(in the rows, 128 means zero)
Named turns come first, each shown by rows before and after it. Which turns, in which order, take the first row of each pair that follows to the second? Write the first one first, as in the answered first pair.
turn R:
[117 135 126 103 135  89 131  98 156  92] => [113 109 131 114 114 117 107 121 165  77]
[136 136 113 129 115 142 162 142  86 142] => [139 125 123 121 101 152 151 145  88 141]
[133 134 115 130 115 143 138 157 117 149] => [135 142 116 119 118 133 141 147 111 154]
turn B:
[120  77 118 151  91 114 137 127 135 114] => [104  79 116 163 107 133 134 129 117 108]
[128 121 136 114  92  97 148 107 148 132] => [106 121 123 130  97 114 156 100 111 121]
[155 158 138 100 126 113 151 113 128 146] => [142 157 130 108 122 121 161 107 104 140]
[103  96 111 172  89 180 134 146  90  90] => [110 104 129 170 126 199  94 162 120  91]
turn H:
[112 136 127 136 157  93  91 131 157 119] => [ 98 137 105 149 144  84 130 117 118 115]
[143 173  92 121 102 121 165 129 113 134] => [149 149 121  90  72 140 133 124 112 131]
[120 128 169  69 122  90 124  59 103 134] => [134 140 180  75 159  88  97  80 151 141]
turn U:
[169 158 139  75 116 109 155 110 102 160] => [163 145 169  83 156 147  83 127 133 146]
[114 123 103 119 134 110 130 104 117 120] => [114 121 113 107 135 124 115 104 107 120]
[151 121 115 141  82 151 156 148 105 124] => [148 114 135 137 100 178 115 154 114 118]
[113 102 139 134  95 114 125 131 129 113] => [115 101 142 130  94 118 121 131 125 115]
Now pairs of rows:
(two turns a pair)
[133 127 132 120 101 100 140 111 134 139] => [118 121 145 118 118 147 112 110 102 125]
B, U
[140  61 137 120 110  97  75 100 164 132] => [140  98  91 119 100  75 168  87 100 151]
R, U
[155 148 131 115 120 160 127 116 112 145] => [145 148 111 160 137 125 135 127 155 137]
U, U
[132 108 142 107  88 147 105 157 108 137] => [144 158 126 118 160 106 121 154 144 159]
H, R
[146 169 104 120 134 116 194 131 113 151] => [137 153 143 131 185 165 100 152 156 133]
U, U
[139 152  96 139 204 160 139 161 124 120] => [136 105 129  89 120 191 116 131  72 107]
H, H
[130 137 130 114 123 117 138 120 123 129] => [120 121 131 127 116 141 127 136 120 113]
B, R
[ 89 110 152 140 141 121  89  88 108 106] => [ 92 115 141 160 153  99  99  94 131 108]
U, B
[132 149  90 119 134 145 184 158 148 150] => [121 151  92 127 152 163 175 160 138 146]
B, B
[123 132 126 137 176 108 146 118 145 126] => [104 120 130 132 165 133 143 104 104 115]
H, B
[108 132  87 164 132  97 154 127 119 132] => [137 123 145  90 109 156  90 128 107 141]
U, H
[135 156  89 133 165 136 176 122 118 134] => [160 142 134  97 158 163 113 141 163 140]
R, H
[144 151 121 136 123 136 158 140 127 122] => [136 140 132 130 115 157 144 133 106 114]
H, B
[140 125 109 163 126 108  85 135 170 121] => [151 128 104 123  70  99 133 112 119 134]
B, U
[120  91 136 124 137 153  98 151 145  94] => [122 140 115 118 184  95 144 120 139 121]
R, B
[176 140 127 112 130 120 146 155 167 136] => [174 132 124 123 121 140 147 171 160 129]
U, R
[145 106 160  69  95 160 101 109 106 137] => [137 106 154  74  94 161 110 106  91 133]
B, B
[136 128 150 107 124 109  97 102 147 132] => [128 137 122 134 135  84 130 101 150 131]
U, H
[147 138 131 106 115 113 137 131 134 143] => [145 131 135 102 108 119 131 128 126 139]
U, B
[ 89 128 129 170 159 157  99 123 125 103] => [115 156 149 109 171 119 100  84 126 135]
R, B
[141 129 146 109 103 172 108 164 127 127] => [136 133 106 146  95 113 163 164 151 130]
U, U
[148 158 127 125 158 110 159 107 125 157] => [141 138 139 104 119 128 154  92  92 149]
B, H
[137 153 156 110 170 134  95 136 145 158] => [141 122 145 144 127 133 101 172 176 144]
B, R
[112 130 108 153 142 171 140 139  92 110] => [137 119 143 124 138 183  92 149 131 116]
H, B
[106 130 119 138 137 162  89 109  86 102] => [100 146 102 156 163 133 106 105  97 106]
R, U
[112 110 139 115 135 189  48 145 131 131] => [135 108 104 146 110  88 103 151 211 146]
B, U
[134 122 121 153 151 172 119 182 143 119] => [137 135  94 161 135 133 171 173 138 128]
B, H
[152 149 142 112 173 145 172 165 124 141] => [136 131 159 110 172 175 137 161 111 127]
H, U
[ 94 123 129 110 131 108 186  88 121 145] => [ 94 102 158  88 113 139 147  85 113 137]
H, B
[161 160 158  84 173 153 106 137 133 150] => [156 127 162  90 130 187  96 154 121 133]
H, R
[132  97 153 129 102  89 113  99 163 119] => [129  93 156 132 106  98 104 104 167 116]
B, H
[138 171 142 102 124 102 126 147 150 153] => [132 171 148  88 124 131 120 139 114 151]
H, U
[145 153 118 111 165 116 115 128 136 159] => [134 106 130 113 102 161  98 144 114 134]
H, R
[114 131 138 122 179  89  91  87 149 115] => [119  91 147 133 129 112  73 120 174 101]
B, R
[ 89  96 102 130  94 144 149 128  86  80] => [ 85 139  94 126 156 114 161  99  80  98]
U, R
[113 137  92 157 121 132 181 149  82 122] => [118 133 134 102 121 168 131 126  57 124]
R, B
[127 153 102 154 173 136 137 128 146 118] => [157 141 144  87 133 132 105 105 154 133]
B, R
[ 79  91 116 179 125 133 121 108 103  81] => [ 90 134 114 155 170  87 138  73 106 109]
H, R
[129 156 109 119 150 123 183 134  84 134] => [113 117 110 154 127 164 155 172  98 107]
H, R
[128 120 124 126 134 153 134 110  89 126] => [126 129 127 129 164 136 122 100 108 128]
U, R
[122 108 180  98 142 127  62  95 159 116] => [129 124 130 103  93  59 164  76 134 133]
U, U
[101  99 122 150  80 103 134 107 135  91] => [108  93 134 143  80 109 113 112 150  91]
H, B
[144 126 113 140  87 119 154 144 148 124] => [137 127 130 118  87 158 139 138 105 120]
U, B
[132 139 115 109 109 113 141 104 105 127] => [133 148 127 119 160 136 100 125 139 125]
U, H
[126 115 127 153 122 155 115 174 171 127] => [129 107 115 148  82 128 149 162 161 131]
B, B
[ 89 128 118 154 122  93 147  96 130 107] => [ 91 122 154 120 130 147  95  97 112 103]
U, U
[136  88 142 126  82 109 110 136 167 123] => [101  85 121 148  85 132 133 122 103 106]
B, B
[110  79 134 163  86 182 109 155 111  92] => [125 149 113 124 134  67 181  74  95 139]
U, R
[128 104 131 142 135 151  88 138 145 111] => [139 140 133  96 148 111 115  92 120 138]
H, R
[ 97 133 121 140 161 133 133 101  76 116] => [118 125 156 121 172 149  79 117 123 120]
H, H
[131 122 143  92  99 101 132 105 126 138] => [110 114 153 107 129 141  90 113 117 121]
B, U
[ 97 100 151 121 114 164  77 135 113 112] => [ 80  99 110 177 119 111 121 136 137 104]
U, H
[146 144 141 106 127 124 152 100 134 147] => [126 146 134 118 138 142 154  98 106 137]
B, B
[ 91  92  85 194 110  95 156 142 142 100] => [ 96 113  93 147 109  63 177  86 107 120]
H, R
[ 98 111  93 135 111 165 144 138  80 101] => [131  98 134 101 107 174  83 154 142 109]
H, B
[136 138 102 138 109 114 179 124 110 131] => [163 117 147 109 103 143 111 147 159 133]
R, H
[118 110  97 172 115 134 126 160 144 112] => [113 105  95 171 104 135 132 154 127 111]
B, H
[124 118 146 131 139 113  99 115 157 120] => [124 113 131 145 123 102 118 121 163 118]
B, R
[149 141  74 119 110 172 205 168  71 166] => [145 131 102 100 120 218 158 168  59 159]
R, B
[ 90 109 149 144 148 186  60 117 103  95] => [ 87 163 105 154 190 114 138  83  84 121]
R, U
[106 134 128 132 145 152 125 102  78 103] => [117 145 137 132 180 152 101 116 111 110]
B, R
[150 137 146 102 144 169  88 156 124 135] => [159 150 142  90 151  99 110 121 149 151]
U, R
[ 97 155 133 115 134 107 152  75 112 118] => [ 90 147 146 129 165 123 108  88 142 106]
U, U
[103 120 139 136 112 159 116 142 161 110] => [107 132 126 148 125 137 134 146 175 117]
H, B
[126 127 126 137 117 116 148 122 136 122] => [115 132 128 144 138 135 136 125 124 114]
B, B
[ 96 118 134 154 138 126 108 137 130 113] => [114 117 141 141 124 104 107 139 160 124]
B, B
[145 102 106 162 106 152 128 185 157  94] => [156 109 113 119  75 168 144 172 107 106]
U, U
[136 152 106 126 128 120 165 123  96 143] => [135 119 149 122 135 154  80 135 139 125]
H, U
[145 127 108 136  91 127 127  97  96 115] => [161 120 129 121  87 131 101 108 126 120]
H, B
[139 131 113 127 111 104 168 127 120 136] => [139 103 142 118  98 148 114 145 133 122]
R, U
[145 159 130 117 167 117 140 117 142 150] => [132 105 141 123  97 169 118 140 120 121]
H, R
[139 141  98 143 126 143 150 153 124 122] => [154 152 121  96 125 133 137 124 113 138]
B, R
[ 98 119 120 150 153 133 112 114 114 113] => [111 116 138 134 152 136  89 118 134 116]
H, B
[134  85 133 124 133 136  93 113 114 125] => [142 111 127 124 170 116 100 109 132 140]
H, R
[161 141 147  84 133 127 143 136 119 165] => [154 115 142 124 123 162 123 181 143 143]
H, R
[122 158 141 129 159 136 103 153 133 126] => [140 159 131 117 127  96 135 147 149 139]
B, U
[145 153  99 152 163 133 162 171 148 136] => [160 136 152  98 156 139  97 146 171 140]
R, U
[126 120 139 127 132 140 112 123 114 114] => [127 126 140 120 136 131 117 114 111 120]
R, R
[113 158 124  95 158 132 123 111  81 126] => [115 157 124 123 186 112 103 127 138 124]
B, U
[159 150 152  80 124 131 132 129 113 149] => [145 149 142  91 120 136 147 122  83 142]
B, B
[137 118 111 151 100 121 138 162 140 119] => [130 122 117 136  99 150 134 154  99 119]
U, B
[ 90 104 160 157 137 112 101 105 165 103] => [ 78 116 132 166 129 105 150  93 116 103]
U, B
[118 143 116 138 161 127 131 130  84 139] => [128 129 145 114 149 145  93 131  93 138]
H, B
[111 114 140 119 132 125 110 105 121 124] => [123 120 140 119 136 108 111 112 148 133]
H, B
[131 131 139 127 134 174 101 147 111 122] => [108 124 102 169 124 134 143 140 108 111]
U, H
[131 126  98 132 104 117 149 139 118 142] => [134 106 127 119 104 142 101 146 136 134]
H, U
[141 125 157 123 133 115  95 118 146 118] => [131 126 130 143 116  88 139 108 132 115]
U, B
[118 123 139  98 134  89 120 141 130 140] => [118 128 139  91 135  96 123 139 115 142]
H, U
[121 134 123 114 109  72 135 100 133 130] => [113 116 146  99 101 110  99 100 118 119]
B, H
[100 147 127 108 152 143 102 110  98 135] => [ 90 133 101 164 150 126 119 137 135 120]
R, U
[165 131 113 112  74  98 174 146 145 145] => [172 120 152  81  80 145 113 151 150 140]
H, U
[131 131 104 158 144 122 128 164 172 105] => [106 129  93 166 139 142 141 147 118  92]
H, B
[127 176 118 158 204 152 115 153 169 141] => [144 190 114  93 141 160 173 122  81 166]
U, U
[ 92 135 113 168 167 151 127  84 101 103] => [108 119 148 139 156 172  76  91 128 105]
H, H
[100 122 121 181 163 133 115 133 157 106] => [ 99 123 101 181 133 105 160 116 131 110]
B, H
[157 108 146  82 112 147 116  93 111 116] => [142 113 108 167 155 151 125 151 161  99]
R, B
[151 185 109 104 187 176 138 134  92 165] => [120 168  84 135 165 164 167 115  59 146]
U, H
[111  60 116 174  86 106 149  96 101 139] => [136  53 163 129  87 119  91  94 137 148]
R, H
